128 stands for zero in the data rows.
Some points, each followed by its number:
[131  75 128 144 159 176 126 121 176 110 136 127 123 127  92 127] 0
[130 141 155 165 163 174 154 148  85  97  93 125 122 123 124  86] 1
[159 106 170 115 169 116 111  98 101 118 127 133 129 160 114 109] 2
[147 114 169 171 156 172 155 107 102 129 125 101  77 104 106 131] 3
[ 90  82 136 143 112 178 169 175 110 138 126 123  62 128 127 132] 4
[143 148 160 151 150 105 116 103 114 157 144 112 163 107 105  97] 5
[ 91 136  71 123 116 123 130  90 173 122 124 124 189 159 122 163] 6
[154 124 177 122 138  89  93 123  78 134 140 144 163 144 111 111] 7
[146 113 111 175 129 178 163 166 107 111 136 103 143 105 102 100] 8
[123 162 165 113 105  97 100  83  80 131 138 124 185 157 137 140] 9
[121 126 126  82 133 157 119 179 138 154 151 117  99 109 107 132] 10
[135  95  90 155 155 114 118 168 171 121 122 119  97 147 107 143] 11
[ 97  88 150  88 104 101 157 168 183 117 111 139 146 140 135 141] 12
[161 170 171 162 145  99 102 128  77  99 135 130 139 108 111 142] 13
[107 148  98  99  95  96 145 159 169 110 119 150 110 118 148 166] 14
[166 120 130 173 158  95 140 135  65  96 103 145 172 119 122 122] 15
[ 85 125 116 105 116 101 111 108 139 140 155 130 147 140 128 178] 16
[ 97  90  86 157 113 188 137 148 155 131 116 145  78 104 143 150] 17
[148 147  91 103 110 139  93 127  81 132 134 112 167 157 123 169] 18
[172 178 182 123 151 107 139  89  89 131 103 134 141 108 113 113] 19
[151 167 182 123 156 114 146 148  90 107 132 134 141  97 104  93] 20
[ 95 130  88  96 143 121 161 170 175 147 118 137  94 103 129 134] 21
[103  93 154  92 113 113 118 103 171 146 118 154 103 147 142 151] 22
[144 145 137 129  81 117 122  67  95 122 132 130 132 129 163 171] 23
[133 178 186 117 114 100 132  83 130  98 111 110 159 152 122 161] 24
[102 101  91 156 112 162 112  88 154 143 110 148 115 160 117 159] 25
[126 130 191  96  90 115 111 104 119 131 132 107 174 129 165 140] 26
[132 123 125 118 116  79  99 147 168 157 122 121 178 141 110 139] 27
[177 178 134 124 156 109 148  95  91 134 132 108 103 113 119 118] 28
[141  97 157 107 120 171 134 137 185 156 120 113  94 103 107 139] 29
[104  94 171 170 121  99 138  71 125 134 100 143 181 128 156 121] 30
[104  98  95  96 103 109 120 117 174 161 133 135 189 132 124 155] 31
[ 91 154 150  97 124 139 149 148 150 120 150 137  61 132 134  91] 32
[ 99  92  89 102 112 116 156 116 174 127 151 152 123 145 114 145] 33
[104 159  97 160 104 160 103  92 180 113 114 115 181 112 145 157] 34
[142 142 143  79 100  89 148 144  86 141 141 111 111 121 152 160] 35
[111 111  94 102 110 115 119 121 140 131 133 130 128 169 165 120] 36
[123 177 130 162 147 136  83 123  82 110 120 150 167 112 144 102] 37
[ 93  90  86 149 141  88 130 137  87 146 147 151 181 113 138 135] 38
[148 102 172 161 153 161 117 109 106 147 107 100  70 128 135 134] 39
[109 154 113 113 168 177 123 112 161 146 108 102 136 129 100 134] 40
[ 98 160  89 162 107 108 121 119 120 165 119 149  91 111 142 155] 41
[149 159 100 140  99  95  99 128  93 139 139 119 116 130 162 144] 42
[137  83  78 163 121 135 146 138 196 112 139 131 126  92 127 139] 43
[138 146 103 165 154 176 123 162 155 108 102 126 129 126  99  92] 44
[140 157 164  93 147 154  99  83 152 143 110 145 154 105 103 139] 45
[111 109 139  93 124  94  99 124  88 134 141 151 145 160 133 160] 46
[107 103  92 128  97  94 126  88 132 141 127 138 203 158 134 158] 47
[102 153 100 106 120 160 103  98 106 115 154 121 111 156 149 152] 48
[138 176 121 158 102  87  97 121 117 127 109 114 176 130 132 175] 49
[128  83 137  91 140 153 107 149 151 146 142 113 108 145 140 100] 50
[140 136 137 145 145  80  95 101 113 171 114 141 130 129 129 125] 51
[105 145  91  93 101 100 113 156 117 149 122 127 127 154 150 162] 52
[136 145  98 153 135  89  95 121 125 105 139 120 130 158 152 125] 53
[111 115 176 110 104 139  89  79 143 143 142 144 161 145 139 107] 54
[150 100  92 102 151 111 120 114 107 112 114 149 124 162 156 130] 55
[139  97 111 155 153 120 154 109 161 146 138 104  80 133 103 131] 56
[144 189 196 172 113 110 143  88  83 103 133 110 160 115 118 116] 57
New points follow, each followed by the numbers of its five nearest points above, looking only along the 6 directions in which the numbered points spread most, nearest first.
[127 130 127  85 115 115 120  82 123 112 118 127 152 161 164 160] 16 26 23 46 18
[ 92  84  79 141 102 157 153 119 136 154 148 147 161 111 137 101] 43 11 33 25 56
[125 125 127  81 146 112 120 170 179 113 144 137 140 128 124  88] 12 10 27 21 50
[ 97 144 138  88  99 145 106 152 168 113 141 144 105 150 143 109] 10 32 14 22 50
[164 177 102 178 108 155 126 124  54  83 125 126 124 132 129 141] 37 28 42 13 53
[130 122  76 128 101 155 157 176 179 124 139 132  75 100 124 126] 21 17 11 10 43
[169 125 179 116 150  99  98 126 134 125 128 131  86 134 137 105] 2 51 28 50 7
[108 103 102 118 123 175 144 198 156 134 147 117  98 114 113 111] 21 11 10 56 4
[115 109 159  92 138  89 111 105 177 120 118 123 182 130 158 138] 27 54 31 26 16
[139  77  65 137 100 106 152  92  93 139 137 147 171 147 139 146] 38 55 47 53 36
[111 128 123 122 120  97  98  93 184 128 131 128 115 153 151 149] 16 36 22 33 48
[ 98 144 143  84 101  98 146 156  99 147 109 150  93 149 145 148] 35 52 46 36 32
[176 136 181 113 109 138 127 123 130  91 128  97 151 139 142 104] 5 19 45 2 51
[101  93  74 131 132 144 150 160 126 155 149 144 103 137 111  99] 11 56 43 4 21
[132 140 148 156 113 110 126 125 202 108 137 123 136 134  84 129] 40 45 27 0 44
[162 164 169  83 131 123 116 123  68 148 117 119 116 124 155 110] 28 35 19 13 20
[ 92 141  96 117 168 138 175 131 113 115 141 105 138 138 100 139] 11 56 53 40 44
[110 102  85  89 126 131 105  99 162 150 146 151 179 123 121 152] 31 6 16 33 27
[134 138 201 174 108 149 133  70 124 135 129 136  70 139 105 110] 39 3 2 28 1
[134  85  78 141  99 107 109 163 116 159 127 154 174 111 137 138] 38 55 53 36 27
[143  87 131 132 129  83 156 104 167 147 144 106 174 121 120 112] 27 30 31 12 51
[ 94  83 136 127 123 115 125 142 100 158 120 161 116 163 124 121] 55 36 50 46 51
[172 142 183 167 143 106 138  91  85 107 105 114  98 141 119 146] 28 13 19 2 57
[178 139 198 128 119 152 101 135  85  96 106 136 151 110 139 117] 19 5 13 28 57
[126  82 122 130 103 152 127 128 188 157 143 109 144 130 127  92] 0 33 50 56 43
[ 94  88 131 129 132  98 104 101 169 123 147 129 171 126 148 158] 31 47 16 27 36
[146  74 129 131 148 147  96 142 147 137 142 144  94 109 108 147] 56 50 11 0 4
[133 137 188 178 159 112 104 143 148 102 105 140  96 112 118 121] 1 5 28 3 8
[105 147  79 132  95  90 148 111 136 130 163 130 128 149 118 149] 52 18 16 36 41
[ 93 154 163 161 155 109 155 156 101 114 113 112  85 149 103 144] 28 1 32 56 10
[ 92 131 141  94 107 109 116 119 180 156 124 124 196 124 148 114] 27 31 16 12 6
[134 123 137  83  96 101 154 169 127 128 155 152 116 110 136 101] 10 35 32 50 12
[ 94 157  89 167 109  91 102 167  98 150 109 144 156 137 135 140] 53 18 42 38 49
[102  98  94 154 156 119 135 200 134 119 111 140  91 110 138 143] 11 21 56 43 4
[148  80 148  79 147 145 142 138 150 101 145 146  99 114 110 149] 50 10 29 56 32
[142 193 193 128 149 150 136 132  80 102 132 107  94 112 114 117] 28 19 20 13 1
[ 92 148 147 145 142 150  92  74  75 134 132 137 175 116 121 175] 23 51 9 37 24
[115 170 134 185 136 175 150  93  89 135 100  95 131 133 104 140] 37 1 28 3 40
[ 98  79 135  79 136  99 150 163 120 130 129 159 114 122 145 148] 50 12 36 55 10
[178 142 129 125 153 104 105  83 141 100 132 135 153 114 143 114] 5 51 37 24 53
[134  91 146 144 111 116 154 167 174 153 118 135  85 128 104 100] 50 56 10 11 29
[141 135 131 127 129 133 107 108 191 162 121 142 151 104 106  97] 40 45 27 0 29
[106  90 161 161 111 168 159 100 108 156 143 104 154 103 103 145] 56 0 40 39 30
[115 166 181 118 155 100 100  81 149 112 113 140 154 106 139 151] 24 45 26 54 5
[108 106  97 108 118 121 124 123 212 129 132 162 117 119 116 152] 33 12 31 43 21
[128 137 133  77  94 150 107 167 102 152 149 117 184 118 109 146] 27 16 51 18 52
[144 148 166 173 117 129 131 124 189 106 103  99 141 132  97 132] 40 45 44 5 0
[108 109 185 119 165 106 110  92 164 113 115 122 132 129 130 172] 54 45 26 22 30
[ 99  96  82  86 132 143 107 145 157 142 140 140 168 145 142 103] 33 31 12 36 27
[122  69  77 144 153 170 157 165 113 139 136 129 126  93 121 123] 11 56 43 8 17
[134  96  79 135 142 121 140 200 158 136 122 138  94 106 110 140] 11 21 43 10 56
[141 151 103 114 160 139 170 177 125 122 112 108  90 106 134 101] 10 32 8 21 44
[142 194 133 175 118 105 137 134  88 107 108 108  98 148 144 114] 28 13 37 42 53
[142  91  82  85 137 150 111 153 166 115 118 120 114 151 145 152] 33 11 36 21 50
[156 164 177 162 110 150 103 141  82 103 130 102  77 133 134 141] 28 39 3 1 13
[147 149  98 106 166 175 131 121 115 120 149 144  91 107 108 101] 56 1 8 32 10
[ 99 154 146 153 103 154  98  81 141 136 143 151 111 152 116 104] 48 40 45 54 23
[142  91 140 127  96  85 137 150 129 138 160 157 127 119 115 113] 55 50 46 51 36
[103 104  95 106 123 177 157  98 112 119 114 114 175 164 112 172] 25 36 16 6 33
[116 112 103  98 100 133 105  93 138 118 149 139 165 169 141 138] 16 36 47 31 6
[148 103 163 155 148 147 100 133 145 100 105 109 104 148 149 114] 56 39 3 2 0
[135 143  91 130  93  94 105 104 110 151 152 131 137 150 147 126] 18 53 42 16 55
[156 173 107 169 114 108 148 151  88 137  95 131 148 143 106  92] 37 13 15 53 28
[162 166 111 165 110 146 144  74 150 108 108 149  91 145 114 106] 40 48 56 41 3
[137 140 150  79 153 141 134 148 149 137  95 136  67 102 140 142] 32 10 29 50 21
[102 139  87 145 111 125 135 143 200 131 148 140  91 134 107 107] 21 43 11 33 40
[ 93  76  74 132 141 160 125 133 131 155 145 142 150 134 131  95] 11 43 56 33 55
[ 95 132 137 147 155 130 161 169 162 111 128 123  67 125 125  91] 10 56 32 4 11
[130 126 119 102 100 129 120 112  57 131 133 141 114 126 162 187] 42 48 23 18 35
[160 169 102  90 101 150 145 109 191 125 126 117 109 142 111 110] 40 10 29 32 14
[135 150 163  72 149 135 133  69 159 146 145 125 105 114 119 120] 45 54 29 26 22
[ 99 154 147  87 151 116 131 155 170 141 134 123  93 107 143 100] 10 32 21 29 50
[104 130  89 127 116 116  98 118 115 107 133 124 180 141 160 177] 18 53 47 16 49
[144 185 129 116 143  86 132  81 129 104 135 117 112 127 129 171] 18 24 23 42 49
[145 141  65 137  88 155 155 105 126 131 127 123  98 158 148  99] 41 48 56 53 17
[ 92 148  74 153 157  95 164 132 144 133 132 117 100 104 138 146] 41 11 14 53 21
[133  79 143 147 101 105 144 146  96 111 154 153 103 147 140 100] 55 2 51 50 56
[127 135 126 178 112 150 100 144 143  94 100 100 144 145 145 153] 53 40 41 18 37
[138 132 199 165 149 141 130 126 131  93  98 130  71 137 133 103] 3 39 1 28 2
[142 144 145  65  83 140 150 105 186 106 117 128 158 147 131 124] 45 16 22 54 27
[160 118 183 111 117 160 103  95  88 148 142 146 142 106 133  92] 2 5 19 51 7
[130 134  79 100 112 175 130 128 192 147 133 125  63 128 128 126] 17 21 29 10 32
[141 151 105 114 125 179 167 135 187 119 114 110  90 107 131  98] 40 29 10 32 44
[177 146 192 121 114 158 141 135  81 100 132 108  86 112 141 114] 28 3 39 19 1
[169 129 133 174 152 146 134  71  67 122 126 130  77 105 135 146] 39 3 1 28 37
[111 145 101 134  96  95 129  90  83 131 112 138 170 153 163 160] 18 53 49 23 42
[161 111 177 151 129 115 113 113  59 138 149 155 124 119 116  97] 2 7 51 13 5
[160 161 153 136  85  95 155 121 135 122 158 120 107 120 115 106] 28 51 5 35 20
[138 155 167 174 125 174 121 153  80 125 123 124  54 128 128  86] 3 39 1 28 4
[109 138 154 121 157 182 175 131 152 108 128 107  90 106 113 107] 29 40 32 56 10
[149 203 151 133 123 108 113 144 150 106 109 116 101 115 115 160] 28 40 24 45 32
[103 101 153 147  81 123 117 121  77 144 146 123 203 130 156 118] 51 30 46 53 7
[106 148 151 151 114 115 124 164 187 123 147 143  94 107 107 100] 10 40 21 32 29
[109 151 112 169 162 181 129 167 113 114 113 105  83 131 129  99] 8 1 44 3 56
[124  91 121  83 113 118 125  89  97 144 129 157 198 152 147 119] 46 47 30 51 16
[140 150 175 101 112 164 143 139  67  96 103 110 120 125 136 186] 28 35 48 19 42
[100 134  79 123 120  89 103 139 157 125 132 155 183 148 140 112] 27 31 47 6 38
[134  87 140  87 107 113 151 101 113 124 124 161 132 160 152 108] 46 55 36 22 51
[108 148  98 105 143 152 108  87 136  94 133 138 103 152 150 160] 48 41 36 25 16
[102  91 143  78 141  87 151 116 151 147 140 137 131 131 150 115] 12 22 50 36 46
[ 93  84  83 139 142 149 113 167 171 111 143 109 143 136 138 136] 43 11 33 56 21
[180 145 127 167 107  97 136 130 132  99 104 104 154 112 143 149] 37 53 49 51 18
[113 150  87  90 138 149 106  95  89 105 139 149 173 157 149 121] 18 53 51 49 42
[144 152  97 155  96  82 126  78 147 145 113 149 167 146 110 138] 49 47 18 53 6
[136 167 163 149 102  93  99 115  77 132 114 117 125 152 155 143] 23 42 51 18 9
[100 143  76 132 136 144 104 108 125 162 158 122 124 120 115 154] 41 48 53 36 18
[162 173 174 115 148 155 104 135  82 102 102 133  90 134 136 112] 28 19 13 20 1
[154 165 120 120 157 163 116 163 102 111 104 102  74 132 133 142] 28 32 1 10 41
[141 139  82  90  92 137 114 157 172 150 147 127 128 119 137 106] 14 21 10 33 12
[145 108 106 155 157 102 100 137 146 139 109 112 164 146 139  97] 38 53 51 55 27
[145 149 153 103 111 103 102 153  88 150 113 111 100 149 146 153] 35 42 46 28 51
[126 134 131 169 113 107 101  90  89 139 113 119 129 159 163 138] 23 51 53 18 42
[171 133 123 170 155 153  96  80  76 130 128 132 135 137 110 112] 37 51 1 5 13
[136 134  56 135  90 143 134 139 153 144 107 141 161 146 140  82] 43 11 53 33 6
[113 118 165 160 112 149 101  75  76 131 131 114 113 153 151 164] 23 48 51 39 30
[115 109 114 157 145  93 100 129  74 134 109 143 123 153 151 161] 55 53 51 42 38
